(in the rows, 100 means zero)
A single turn carries every row of the set below to another of its rows. Some are shown first; where does it send the rows asked next?
gabib: [107 115 103 71 98 93 102 79 87 106 108 108 100 81 86 108 86 105 107 102 128 120 119 119 81 107 64 110 86 98 102 67 96 91 89 111 92 122 103 91 81 122 92 122 98 119 96 99 93 95 96 106]
rel: [101 110 93 78 97 105 93 92 100 96 91 97 124 101 109 112 103 100 119 80 119 94 119 93 71 93 63 107 67 111 103 78 100 120 109 120 95 112 82 93 99 118 97 118 98 107 100 110 114 97 76 101]
des: [116 93 94 90 115 87 106 70 75 99 98 95 112 80 110 107 90 112 110 99 130 109 114 113 86 90 76 105 96 92 81 70 104 117 103 102 73 104 91 102 111 107 107 114 107 99 110 116 122 109 106 98]
Tugof: [95 95 109 84 114 106 108 86 75 93 91 87 94 75 113 121 90 87 98 85 114 108 112 97 72 91 58 104 85 121 94 84 118 106 97 119 100 128 106 110 101 104 97 105 114 131 109 109 107 77 100 97]
navos: [103 94 108 93 113 115 86 90 97 100 80 91 109 93 105 106 97 99 113 81 110 116 118 89 81 104 74 103 72 98 87 87 93 92 89 118 74 122 100 92 101 118 105 110 100 97 99 121 100 113 101 82]
maver: [110 95 100 91 110 86 103 77 74 99 109 94 113 81 116 114 89 116 108 82 113 110 110 118 92 87 76 110 97 89 89 79 104 106 94 116 72 110 90 96 112 91 117 117 100 101 110 123 114 108 103 92]
Zal: [97 96 89 93 120 108 97 85 88 104 116 108 90 75 90 103 108 92 94 91 98 114 129 106 63 113 79 122 86 95 94 74 108 105 105 108 102 130 88 93 98 118 97 103 113 130 99 116 106 86 103 96]
duzas: [108 104 119 92 103 89 98 83 100 106 105 105 96 92 112 93 90 112 124 78 122 99 108 120 68 98 67 97 79 109 103 82 103 101 98 124 103 108 87 116 99 110 97 118 98 92 121 100 107 89 81 100]
lolal: [94 99 110 94 109 87 110 81 87 89 89 98 96 76 111 104 88 98 108 76 128 101 104 113 79 88 73 105 87 122 98 87 110 106 102 124 114 119 97 117 90 105 91 108 106 115 130 115 105 88 91 100]
fiko: [96 106 76 95 128 103 95 91 84 109 105 117 97 97 79 92 99 105 105 82 120 109 126 113 99 114 79 122 91 104 82 89 107 114 106 117 99 102 84 85 95 105 100 119 104 117 114 110 110 106 96 100]
Giman: [79 102 100 71 121 108 84 94 79 99 109 109 115 94 98 108 101 82 101 104 104 106 121 113 74 99 74 90 81 116 84 103 115 110 96 110 102 114 111 105 102 100 105 106 109 119 92 125 114 86 96 101]
nef: [94 103 79 94 128 94 100 91 81 105 106 110 102 88 84 95 97 106 101 81 119 111 118 115 100 103 83 129 92 106 80 83 106 113 106 113 105 105 88 78 92 105 92 110 97 119 112 107 111 107 94 104]
bav: [108 119 90 82 114 89 94 93 87 100 93 106 114 71 100 102 100 83 116 97 133 115 116 115 78 104 76 91 82 113 98 90 106 118 99 121 104 123 109 96 106 113 109 118 96 130 100 133 85 117 99 98]
bufe: [100 99 111 85 122 107 91 83 103 97 82 103 95 106 101 106 88 103 93 96 101 104 124 108 74 100 61 105 85 95 100 87 100 104 98 134 106 125 89 108 94 118 84 110 122 125 95 117 109 100 94 95]
balib: [99 101 99 83 108 123 96 77 84 100 91 93 109 79 107 102 106 102 105 93 128 108 139 99 74 90 79 109 100 95 100 88 108 115 99 127 102 114 100 99 110 97 100 104 104 130 94 90 89 100 87 108]
sal: [98 96 119 81 108 94 80 100 79 96 94 98 100 83 102 103 105 79 106 89 125 111 119 129 85 96 95 118 79 79 105 95 102 94 100 117 97 118 84 98 102 103 98 111 115 96 89 109 95 99 83 94]
kug: [88 100 86 86 121 98 103 87 84 108 105 107 106 88 79 98 98 104 103 73 111 109 116 117 100 94 78 128 90 105 85 87 107 109 102 111 97 103 76 76 89 106 91 106 104 113 119 110 110 102 94 109]
Vozum: [92 84 106 80 116 116 79 99 89 88 86 96 115 82 117 102 102 90 111 75 119 114 109 98 95 115 75 106 92 100 77 97 95 105 88 115 85 121 94 109 101 118 107 109 103 105 109 108 112 119 95 98]
Devun: [96 117 105 65 124 100 90 76 80 103 80 90 98 98 107 96 84 87 113 94 124 113 107 117 79 102 59 86 62 112 95 89 99 104 99 115 95 107 101 108 102 114 98 115 97 92 91 101 102 105 98 101]
fota: [116 98 92 94 116 111 106 95 81 100 88 100 91 76 107 88 100 84 123 68 115 105 123 95 80 103 61 105 97 106 98 77 104 126 98 129 79 111 79 86 107 92 106 105 91 109 112 109 91 103 92 99]
Tak: [106 117 109 72 110 88 111 97 80 107 123 125 84 94 123 104 92 90 109 96 115 113 117 119 96 96 64 104 99 104 99 79 109 100 103 115 89 127 99 105 89 108 103 117 112 112 103 112 113 88 98 101]
bub: [104 104 101 76 119 82 97 98 63 114 106 109 103 70 86 118 79 96 97 96 114 122 98 128 74 115 61 98 77 118 95 83 107 104 95 113 99 119 93 98 97 109 102 119 105 119 107 125 110 92 102 104]
gupu: [92 85 106 82 122 114 78 100 75 90 91 101 113 76 117 102 99 93 107 80 118 120 103 101 95 115 74 108 95 101 79 95 94 109 84 106 89 120 98 110 104 115 107 111 108 108 105 109 111 114 94 101]
pizi: [111 94 80 81 115 105 101 83 82 106 98 100 108 70 96 107 88 109 113 99 128 107 123 100 63 110 56 98 85 105 92 64 115 111 96 102 89 110 96 111 93 133 96 106 100 122 97 101 110 96 100 102]
vegil: [97 92 109 82 123 98 84 88 80 96 109 100 92 83 97 102 111 80 103 86 109 114 128 122 74 104 99 122 82 82 100 87 105 102 110 112 104 128 86 95 106 109 92 102 126 110 92 109 105 94 99 90]
kon: [106 110 103 90 105 103 103 80 92 94 79 97 105 83 103 102 101 104 115 95 98 104 115 105 85 84 63 98 84 98 102 84 100 106 96 128 83 116 94 103 106 87 122 124 76 115 96 123 94 93 92 100]
Tig: [94 92 82 78 105 98 87 102 85 88 104 113 106 81 109 91 114 85 117 88 106 85 111 125 81 104 61 107 83 91 91 73 105 115 108 113 94 99 75 99 85 113 94 113 102 102 92 100 117 92 83 98]
dutup: [118 93 90 86 100 108 104 88 70 97 97 99 109 59 100 101 99 94 120 82 127 118 129 96 80 107 65 103 90 100 94 72 101 108 85 117 78 103 90 79 99 104 106 115 79 104 102 105 95 93 87 98]
nir: [106 102 109 88 103 111 89 86 90 115 107 98 100 97 106 98 91 117 114 90 105 103 116 116 64 112 62 103 73 94 104 74 101 97 93 119 84 107 83 110 102 109 103 117 95 83 93 95 110 88 86 93]
toki: [95 112 101 96 127 103 94 101 89 103 90 97 89 88 97 91 98 76 110 77 100 96 110 110 69 97 62 105 86 111 94 91 121 122 116 122 96 124 84 99 116 91 105 92 104 109 116 115 96 110 103 101]
kugi: [96 88 102 72 127 96 83 96 61 97 97 107 109 69 101 109 91 92 98 92 117 126 93 122 86 119 71 102 93 111 85 95 102 109 85 111 98 117 98 110 100 116 107 111 107 119 110 115 113 108 95 109]
kot: [101 95 120 81 105 95 81 105 81 94 93 96 104 86 105 107 105 82 111 91 125 109 119 128 88 89 90 109 81 79 110 98 102 99 97 122 94 121 91 101 101 96 99 117 113 93 94 109 89 102 84 96]
sefam: [97 99 86 81 110 105 87 96 88 95 105 118 107 79 112 96 111 89 119 88 105 90 117 125 80 99 59 112 95 86 95 78 102 121 114 119 94 98 80 101 85 113 91 117 102 103 91 87 118 97 87 94]
zedos: [111 112 99 87 114 98 101 76 77 117 104 100 102 79 90 110 82 96 103 103 101 106 120 124 59 105 65 97 84 92 101 77 104 97 108 123 91 104 99 90 105 97 89 115 99 113 86 100 92 92 108 81]
Pipan: [104 95 107 79 89 107 83 116 87 101 87 106 111 76 104 111 98 93 119 93 126 97 115 119 74 99 72 102 83 95 112 95 107 101 85 123 99 118 94 106 92 107 103 121 95 117 86 104 89 101 73 97]
lum: [112 94 98 89 113 89 107 74 76 103 98 100 112 83 114 112 87 112 117 91 128 110 114 118 94 91 74 105 95 88 80 78 110 112 99 110 73 105 92 100 113 99 111 125 103 97 111 120 114 107 103 93]
Fule: [100 113 103 102 128 104 97 98 90 102 91 93 90 83 99 89 98 81 113 71 105 99 113 110 72 99 58 109 92 108 97 88 117 123 111 128 88 122 78 93 114 91 104 96 104 107 114 117 99 107 100 99]
Fev: [80 115 97 84 118 102 87 87 92 111 95 85 96 80 73 97 100 87 107 88 112 102 104 119 62 100 76 110 71 120 101 89 121 110 113 114 105 119 94 94 110 104 103 101 96 112 107 109 94 103 102 100]
lur: [85 93 86 69 114 97 99 82 86 107 90 89 106 88 98 112 90 96 97 85 116 124 122 120 85 89 82 124 80 104 110 94 108 108 101 109 106 129 95 92 88 107 102 101 97 126 89 121 110 99 111 104]
miluk: [96 112 99 78 113 94 109 104 67 106 125 116 89 88 125 103 101 89 113 88 106 105 111 118 88 98 68 100 93 105 98 82 114 101 104 106 93 116 96 117 100 97 116 118 113 112 100 119 120 84 101 98]
dal: [94 102 114 95 103 88 108 87 93 94 96 100 92 75 116 100 86 96 115 79 129 101 101 116 75 92 68 106 85 117 95 82 110 110 97 123 116 114 94 117 95 107 94 112 102 113 129 114 105 84 87 99]
Teba: [112 111 86 90 124 115 91 95 74 115 110 104 93 94 93 107 97 99 107 99 114 109 134 98 73 130 60 103 79 102 92 82 103 101 101 120 77 109 95 97 105 109 110 120 110 127 90 104 100 99 96 89]
Kema: [105 119 109 74 113 89 105 99 70 106 122 123 83 96 122 102 95 88 104 96 112 100 110 121 92 98 65 103 100 106 94 81 110 102 107 110 94 121 94 112 95 103 107 114 114 109 99 116 122 89 103 98]
goniz: [100 100 90 82 110 95 89 91 81 99 104 116 107 78 110 100 104 85 110 90 99 87 114 130 76 103 62 107 95 82 95 78 105 119 118 121 99 96 84 100 94 106 93 118 96 106 85 83 111 100 90 91]

gupu -> Fule
duzas -> kugi
Now find these:
kon -> lur
nef -> sefam
Pipan -> Tugof
Tig -> miluk
balib -> bufe
toki -> kot
Teba -> zedos
Tak -> des
Zal -> nir

A single turn carries every row of the set below to another of its rows. Some are shown first; where does it send the rows asked next?
Pib: [102 87 118 98 90 120 107 99 98 96 100 100 90 90 97 110 98 91 90 100 104 109 92 103 91 128]
gakaz: [100 113 84 101 111 96 101 92 119 102 103 110 95 95 88 111 102 99 94 102 106 110 105 93 87 100]
Nav: [116 88 120 95 96 96 104 89 111 97 92 98 103 94 100 107 85 92 106 98 112 114 91 110 90 82]
lon: [117 95 124 98 94 92 115 97 91 96 95 86 93 107 96 105 95 102 97 100 114 111 85 109 103 92]
Sezu: [117 107 131 100 99 92 103 96 89 94 98 100 95 105 103 102 94 98 87 102 106 101 76 111 103 93]
buze: [93 107 84 101 105 102 95 101 127 102 102 103 101 103 94 108 97 102 94 103 118 105 109 100 90 92]
nagon: [96 102 120 94 117 78 100 92 116 100 96 100 103 107 105 99 96 91 108 102 103 98 76 102 94 94]
molor: [98 104 79 99 105 116 108 101 83 96 104 88 105 110 105 90 99 100 102 105 99 96 116 93 110 102]
sotus: [109 106 83 98 95 120 105 95 75 97 107 97 97 96 103 100 95 95 99 104 92 99 118 100 105 97]
Guka: [103 101 86 99 58 111 93 99 101 94 99 97 102 103 96 98 92 88 117 104 109 100 91 104 98 103]
vop: [105 97 79 98 97 101 96 107 85 92 101 102 95 103 120 96 98 95 117 102 76 100 91 105 108 103]
gotiz: [92 115 90 99 78 97 98 99 101 100 102 111 102 112 95 86 107 83 111 110 97 90 82 93 103 116]
pugi: [105 97 128 94 102 85 92 92 114 94 99 110 98 104 99 106 96 86 97 101 107 104 88 113 92 84]
mebif: [88 108 87 98 107 112 93 106 89 94 112 93 100 114 109 93 97 97 99 106 99 84 114 102 112 101]
Dil: [87 92 116 101 104 118 102 106 108 97 98 96 101 104 103 98 98 94 90 102 109 99 85 101 96 134]
Zepi: [99 108 94 101 65 104 88 103 106 90 105 112 101 114 93 93 104 82 106 108 107 96 93 106 103 104]
ribi: [105 91 123 96 103 92 112 102 96 111 90 79 101 105 101 96 90 108 102 108 114 98 86 104 104 95]
geb: [102 92 86 101 99 95 99 115 88 93 99 114 97 111 111 90 110 90 111 108 81 107 100 103 112 100]
telob: [94 94 122 100 95 120 96 102 101 92 105 101 92 97 102 108 97 90 85 99 105 98 87 105 96 129]
kig: [96 87 112 100 98 119 113 102 103 99 92 93 100 96 97 99 99 96 93 103 109 109 91 96 92 133]
visi: [100 115 84 97 107 100 92 90 115 103 106 108 95 82 98 116 94 98 96 99 98 98 97 97 84 99]
nep: [104 104 130 95 105 89 98 100 94 109 95 93 103 104 109 95 90 103 95 109 109 87 74 107 104 96]
zeki: [93 109 86 97 104 107 86 98 123 102 106 98 99 89 103 113 87 103 96 101 111 94 103 102 86 95]
par: [104 86 86 102 90 108 92 117 96 91 97 113 106 114 115 87 100 94 105 109 95 107 106 109 112 92]
Veg: [98 107 81 98 71 103 101 94 97 104 98 96 105 98 98 91 95 90 122 107 97 94 83 94 98 115]
purov: [100 110 92 95 95 117 90 101 80 95 114 100 95 102 107 103 96 91 95 106 93 87 115 109 110 94]
gobep: [105 93 111 94 112 88 110 88 113 103 89 91 107 98 104 100 86 99 115 99 108 106 79 99 90 95]
Banab: [106 91 80 100 89 111 91 112 93 89 95 100 107 105 123 94 87 99 112 101 89 98 94 112 109 95]

Sezu -> nep
gobep -> Nav
par -> geb
Now find these:
Pib -> telob
visi -> zeki
mebif -> molor
Zepi -> gotiz

A single turn carries every row of the set below to another of its rows. Some are shown first; where does it send the rows asked next?
mim: [97 109 79 105 99 117 109 97 105 108 101 113 119 94 99 89 104 84 102 118 85 103 80 83 104 77 96 98 111 98 116 90 90 83]
sofi: [91 110 96 129 96 108 86 96 80 105 115 108 108 104 122 115 102 89 101 100 90 106 109 98 104 87 107 86 96 100 77 91 89 92]
Zar: [93 104 105 130 98 101 90 102 118 109 122 119 95 95 82 98 105 96 110 104 92 98 111 83 102 79 103 108 100 79 113 80 102 93]
Keki: [98 98 97 121 65 108 98 97 119 106 105 105 97 101 89 93 100 97 90 100 118 97 95 80 104 100 105 80 90 96 103 87 98 96]
fif: [108 104 108 136 98 103 92 105 85 106 113 90 103 97 95 100 107 83 103 89 97 85 95 88 81 101 119 92 120 103 93 96 98 91]
kinat: [98 98 98 122 130 111 95 99 110 103 79 102 104 98 98 103 104 91 103 106 88 97 84 96 98 93 103 99 110 106 100 89 97 88]
kigeb: [103 94 100 102 85 122 91 97 89 94 99 98 115 93 102 100 100 85 97 103 97 90 83 87 102 89 98 79 104 106 93 109 87 78]
dolad: [94 102 103 110 100 112 103 98 114 99 106 114 104 88 100 109 107 94 109 107 72 108 102 80 109 85 94 85 82 88 124 84 106 93]
deze: [90 76 106 118 93 107 92 95 107 86 113 106 99 95 93 97 94 103 109 104 68 104 102 83 119 97 106 95 98 95 101 84 94 75]
niv: [93 96 104 106 93 113 87 89 107 101 113 99 106 89 85 94 91 103 117 90 100 101 85 88 103 109 111 87 120 96 110 72 81 84]
voz: [72 118 101 122 93 105 94 91 90 105 114 104 87 92 91 96 89 109 107 98 84 104 92 93 94 91 111 111 93 105 121 96 88 85]
tem: [99 108 97 111 92 104 93 119 106 101 99 103 116 96 104 101 88 101 105 103 102 97 69 105 105 111 98 107 86 99 115 93 105 93]
bik: [102 112 86 126 99 92 98 116 93 107 112 101 107 98 110 109 100 91 88 105 74 106 84 83 78 88 101 108 91 91 96 106 101 87]
suko: [116 91 108 124 93 103 96 115 122 95 113 105 112 93 107 106 100 87 101 95 83 97 102 71 110 86 114 83 94 95 95 82 106 87]
Fos: [95 86 99 132 53 115 93 97 112 101 132 106 106 94 101 107 98 95 102 106 90 102 87 96 97 92 109 84 102 104 99 91 100 86]
Dumo: [99 107 97 140 98 104 96 106 102 91 124 98 105 111 87 110 94 97 90 95 91 97 88 93 95 97 126 104 112 107 88 90 105 71]
pazot: [93 88 98 124 102 122 97 105 104 103 97 101 109 98 105 97 96 94 99 102 116 97 77 108 100 98 108 117 99 104 114 98 102 81]
givav: [109 103 90 123 100 104 86 122 121 95 108 100 115 94 88 114 100 97 107 103 87 87 72 93 101 96 106 93 102 92 92 98 90 104]
mege: [87 123 99 124 100 108 98 111 110 116 97 108 94 97 101 109 114 84 101 100 93 110 89 96 83 97 96 97 110 97 112 113 107 93]
Boteb: [100 111 110 132 76 105 86 97 83 99 109 102 108 99 113 101 106 94 104 91 93 109 95 86 112 85 121 92 90 93 80 81 92 80]
zazum: [85 105 99 139 95 109 83 87 85 106 109 111 99 111 89 85 106 101 110 110 86 113 92 91 98 97 103 103 120 115 109 97 92 86]
zatus: [95 120 83 117 106 108 96 112 101 111 103 114 104 96 95 108 102 82 89 100 96 108 97 75 77 90 115 88 92 114 110 89 108 98]
Sidur: [91 110 103 109 81 118 100 89 95 109 112 117 99 115 98 94 103 97 101 102 101 117 101 89 86 87 110 111 101 103 114 83 101 72]
fuma: [99 95 87 113 86 108 81 97 108 126 118 88 105 89 102 90 110 93 109 99 80 103 84 89 102 94 110 95 111 116 119 96 95 87]
Kozap: [98 121 99 118 83 116 96 101 94 103 108 103 101 85 96 122 119 92 98 103 93 112 103 94 99 91 106 81 89 84 84 88 114 88]
Morev: [90 92 101 131 127 109 87 94 104 95 125 112 107 97 103 103 102 90 106 109 73 101 94 79 95 97 110 103 102 81 98 83 101 84]
libem: [76 105 90 122 85 105 90 100 88 93 101 114 87 91 105 98 105 96 109 111 84 129 95 86 105 94 101 91 90 92 82 88 98 86]
samo: [84 90 107 111 97 106 89 82 97 116 94 100 107 99 107 106 96 96 103 107 87 100 79 87 96 99 90 88 76 101 98 94 98 73]
Bazik: [101 90 91 109 100 109 80 107 109 111 126 110 105 104 112 103 104 85 93 92 89 101 115 81 99 89 109 100 100 89 110 96 90 89]
mas: [87 111 92 127 79 101 87 103 88 120 111 110 94 91 93 106 113 88 103 99 101 103 106 99 103 84 106 83 93 82 94 89 110 73]
sis: [92 113 107 128 94 108 98 93 94 84 98 113 120 104 90 102 99 99 112 114 80 105 67 81 104 109 94 83 102 95 93 88 90 99]
tazez: [94 113 104 121 66 104 97 104 116 101 107 104 103 80 82 101 101 90 107 96 102 113 78 82 101 88 91 78 114 92 105 93 98 88]
sebeb: [98 99 110 137 98 106 74 99 96 92 116 105 93 86 81 114 94 107 103 96 94 107 93 93 76 94 115 96 105 102 92 78 99 95]
duda: [104 105 102 140 92 97 116 99 100 91 94 119 109 95 97 109 92 93 91 109 93 105 95 90 91 94 91 77 99 87 97 72 100 100]
Nuna: [83 110 107 138 97 107 104 80 112 89 106 103 102 84 93 109 95 87 105 115 88 97 72 90 100 84 96 89 88 100 94 80 98 105]
rivor: [93 96 88 113 88 104 92 83 95 96 114 100 112 98 113 101 95 83 75 104 78 98 79 94 108 107 99 81 101 99 101 91 96 77]
Num: [96 88 89 126 87 127 103 98 99 97 106 100 122 89 82 99 98 98 101 114 105 109 76 96 108 82 106 111 101 114 113 87 101 87]
situ: [97 95 90 135 91 107 90 97 106 116 116 93 120 82 85 107 97 88 96 101 101 116 85 95 98 91 104 106 115 119 112 78 104 103]
masif: [105 109 96 133 86 108 116 109 112 95 111 105 99 101 88 93 107 99 114 102 90 91 95 100 98 105 113 98 120 91 114 80 94 105]
miri: [98 97 95 115 94 100 104 103 95 99 109 92 119 72 92 103 80 85 100 97 95 108 84 90 95 108 101 98 113 109 103 69 99 100]
rem: [97 107 90 120 99 96 104 109 88 107 110 101 113 89 98 92 90 93 106 109 91 91 83 101 92 120 99 109 101 99 113 79 106 107]
mipeg: [70 108 100 145 91 113 97 96 95 108 112 114 99 93 101 107 109 95 114 107 92 121 93 83 96 103 117 91 95 84 81 86 99 88]

tazez -> zazum
kinat -> givav
Now find these:
duda -> sebeb
Bazik -> dolad
sofi -> Kozap
Nuna -> Dumo
pazot -> tem

